Read these off the array that follows.
1) Give the bottom-right entry.
2) Give the entry directly above 277.
3) Give the bottom-left entry.
4) Give the second smallest entry.
5) Give the entry directly above the largest entry.
6) Give the 2nd entry on the main diagonal.
7) Give the third-last entry, reading row by row.
8) Give the entry directly below -181.
array([[ 318,  -61,   -9,  -59,  112,  351,   51,   46, -107,  356],
       [-433,  109,  -46,  227,    3,   58,   70,   63,  120,  153],
       [-147,  227, -186, -525,  -87, -481,  -31,  129,  -20,   38],
       [  84,  208, -242,  140,   32, -157,  -77, -148,  -19,  -19],
       [ -47, -237, -102,  109,  227,  128, -164,  263,  105, -146],
       [  73,  277,  248, -178, -256,   30, -160, -135,  345,  196],
       [  18,  -24,  245,  -18, -138, -240,  103,  -61, -158,  402],
       [-224,   23,  -94,  -26,  478, -184,  161, -146,  389,   41],
       [ -56,   46,  382,  194,  176,  153, -245,   29, -181,  -67],
       [ 488, -177,  159,  145,   79,   27,  140,  150,  256, -216],
       [ -88,   21,  176,  -70,  -73,   65, -195,  530,  453,   94],
       [-152,  606,  121,  -66,   45,  219,  -58,  149,   -3, -143],
       [ 404,  220,   39,  274,   -1,   83,  -70, -268,  316,  -34],
       [ -58,  334,  451,  394,   49,   -1,  298,  178,  -12, -147]])
1) -147
2) -237
3) -58
4) -481
5) 21
6) 109
7) 178
8) 256

B =
[[ -1  -8   8  -3   6  -2  -6   4  15 -13   6  -8   9   9]
 [ 15  -6  -1 -55 -15  13 -30   8   3 -12  20  -4   3  37]
 [ 15  -4   1 -40  -9  -2  -9  -5  17  -2  15  17   3  20]
 [  9   5 -11 -33 -22  20 -22   7 -33   3   5 -12   4  22]
 [ -9  -7  11  34  18  -5  10   0   5 -10  -5  -9   9 -17]
 [  7   5  -5  -5  -9  -2   2  -6  -4  12   1  14  42   1]
 [  0 -19  26  11  25 -20  10 -11  42 -20  11   9  21  -6]
 [  7  -2   2 -23   0 -12   1  -5  31   1  11  21   0   9]
 [ -5  -2   2   9   4  -1   3   4   9  -4  -3  -3   3  -1]
 [ -2 -11   7 -11   4   6 -15  13  15 -21   9 -19  11  19]
 [ -5 -17   9 -12   8  13 -23  22  18 -31  13 -28  16  26]
 [ 16  -4  -3 -53 -15   9 -21   3  13  -5  19  10   0  32]]
Indices start at 1.
The entry at row 1, column 2 is -8
Which number is the entry in the bottom-left corner?
Answer: 16
The entry in the bottom-right corner -> 32
Which number is the entry at row 3, column 1?
Answer: 15
Which number is the entry at row 2, column 1?
Answer: 15
The entry in row 1 and column 1 -> -1
The entry in the top-right corner: 9
The entry at row 3, column 3 is 1
The entry just right of the smallest entry -> -15
The entry in row 1 and column 3 is 8
The entry directly above the smallest entry -> -3
Which number is the entry directly above -30?
Answer: -6
The entry at row 2, column 3 -> -1
The entry at row 3, column 2 -> -4

Questions about the table below.
1) Find the entry just right of 0.18.
2) Find the entry just right of the smallest entry.
((0.10, 0.19, 0.11, 0.22, -0.11, 0.05, -0.05, -0.09, 0.23, 0.05), (0.12, -0.15, -0.06, -0.05, 0.15, 0.14, 0.20, -0.17, 0.06, -0.08), (0.21, -0.04, -0.03, -0.09, 0.04, 0.14, -0.09, -0.09, 0.11, 0.19), (-0.09, 0.08, 0.10, 0.16, -0.06, 0.06, 0.15, -0.05, -0.05, 0.03), (-0.03, -0.05, 0.15, -0.10, 0.11, 0.06, -0.12, 0.04, 0.18, 0.11), (0.16, -0.10, 0.16, -0.08, 0.23, 0.13, -0.19, 0.08, -0.02, -0.06))
1) 0.11
2) 0.08

[59 24 93 45 66 56 58 46 47 41 36 13 34 84 78 39]
The fifth entry -> 66
The first entry: 59
The first entry from the right is 39
Find the entry just right of 24.
A: 93
Find the third largest entry.
A: 78

m =
62  75  39  87  64  68  79  59  51  76  55  84  45  38
53  52  37  67  75  90  58  61  58  58  40  51  48  79
84  59  36  46  70  41  44  38  47  18  59  72  40  55
66  70  72  48  34  30  66  74  56  32   8  49  64  81
47  65  39  60  48  22  71  53  52  66  71  72  74  58
64  80  50  58  72  65  30  62  37  72  75  52  44  40
24  52  44  62  67  40  50  34  75  42  40  51  75  48
Indices start at 1.
Report the entry in row 3 and column 1.
A: 84
Report the entry at row 1, column 3.
A: 39
Report the entry just left of the largest entry.
A: 75
The entry at row 2, column 1 -> 53
Report the entry in row 2 and column 2.
A: 52
The entry just left of 46 is 36
Report the entry directly above the smallest entry.
A: 59
The bottom-left entry is 24
Report the top-left entry.
A: 62
Report the entry in row 2 and column 3.
A: 37
Report the bottom-right entry.
A: 48
The entry directly below 90 -> 41
The entry just right of the largest entry is 58
Report the top-right entry.
A: 38
The entry in row 1 and column 2 -> 75
Report the entry directly below 41.
A: 30
Report the top entry of the column that holds the largest entry.
A: 68
Report the entry directly above 24.
A: 64
Report the entry at row 3, column 2.
A: 59
Report the maximum.
A: 90
Report the entry just right of 80.
A: 50
Report the entry just left of 68.
A: 64

[[42 42 35 48 41 45 28 32 41 24 37 34]
 [30 30 40 52 57 44 31 31 49 29 32 20]
 [42 26 41 75 41 30 50 49 40 21 28 47]
 [33 42 30 42 35 28 44 52 24 30 39 32]
 [26 40 35 25 37 34 40 40 44 46 34 25]
 [41 41 25 35 29 43 37 30 44 34 49 44]
 [36 35 43 51 35 27 56 46 37 20 30 48]
 [45 24 24 52 44 48 31 17 56 28 56 45]
 [24 33 34 46 56 32 32 45 42 34 33  4]
 [31 42 36 46 41 34 42 46 35 32 31 31]
 [28 42 33 27 44 34 37 33 38 30 41 25]
 [40 38 41 36 41 41 29 30 31 27 36 40]
 [41 33 41 29 37 48 19 31 47 36 41 33]
 [30 31 48 35 46 33 31 44 29 44 22 23]
 [40 35 31 35 36 39 30 34 24 42 42 41]
 [29 23 48 73 60 23 35 54 49 30 13  7]]
Rows and columns are numbered from 1.
Read off the entry in the bottom-left corner.
Answer: 29
The entry at row 1, column 1 -> 42
The top-right entry is 34
The entry at row 2, column 3 -> 40
The entry directly above the smallest entry is 45
The entry in row 3 and column 3 is 41
Read off the entry in row 3 and column 1.
Answer: 42
Read off the bottom-right entry.
Answer: 7
Read off the entry in row 1 and column 3.
Answer: 35
The entry directly below the smallest entry: 31
Read off the entry in row 3 and column 2.
Answer: 26
Read off the entry at row 1, column 2.
Answer: 42
The entry just left of the smallest entry is 33
Read off the top entry of the column that holds the largest entry.
Answer: 48
The entry in row 2 and column 1: 30
Read off the entry directly below 50.
Answer: 44
Read off the entry directly above 21.
Answer: 29
The entry just right of the largest entry is 41
The smallest entry -> 4

x =
array([[84, 53, 66, 52],
       [81, 46, 60, 74],
       [35, 58, 49, 81],
       [18, 99, 79, 35],
       [53, 52, 75, 98],
       [98, 18, 78, 99],
       [52, 98, 90, 27],
       [58, 81, 82, 46],
       [21, 84, 48, 53],
       [99, 21, 53, 84],
       [18, 99, 62, 27],
       [94, 18, 66, 99],
       [99, 35, 71, 58]])
Indices start at 1.
Report the entry directly above 82.
90
Report the bottom-left entry.
99
The entry at row 1, column 1 -> 84
Report the bottom-right entry.
58
The entry in row 2 and column 1 -> 81
Report the entry in row 3 and column 3.
49
The entry in the top-right corner is 52
The entry in row 1 and column 2 -> 53
The entry directly below 82 is 48
The entry directly above 78: 75
Report the entry at row 3, column 2.
58
Report the entry just left of 48.
84
The entry just left of 90 -> 98
Report the entry directly below 74.
81
The entry in row 3 and column 1: 35
The entry directly above 75: 79
Report the entry in row 2 and column 3.
60
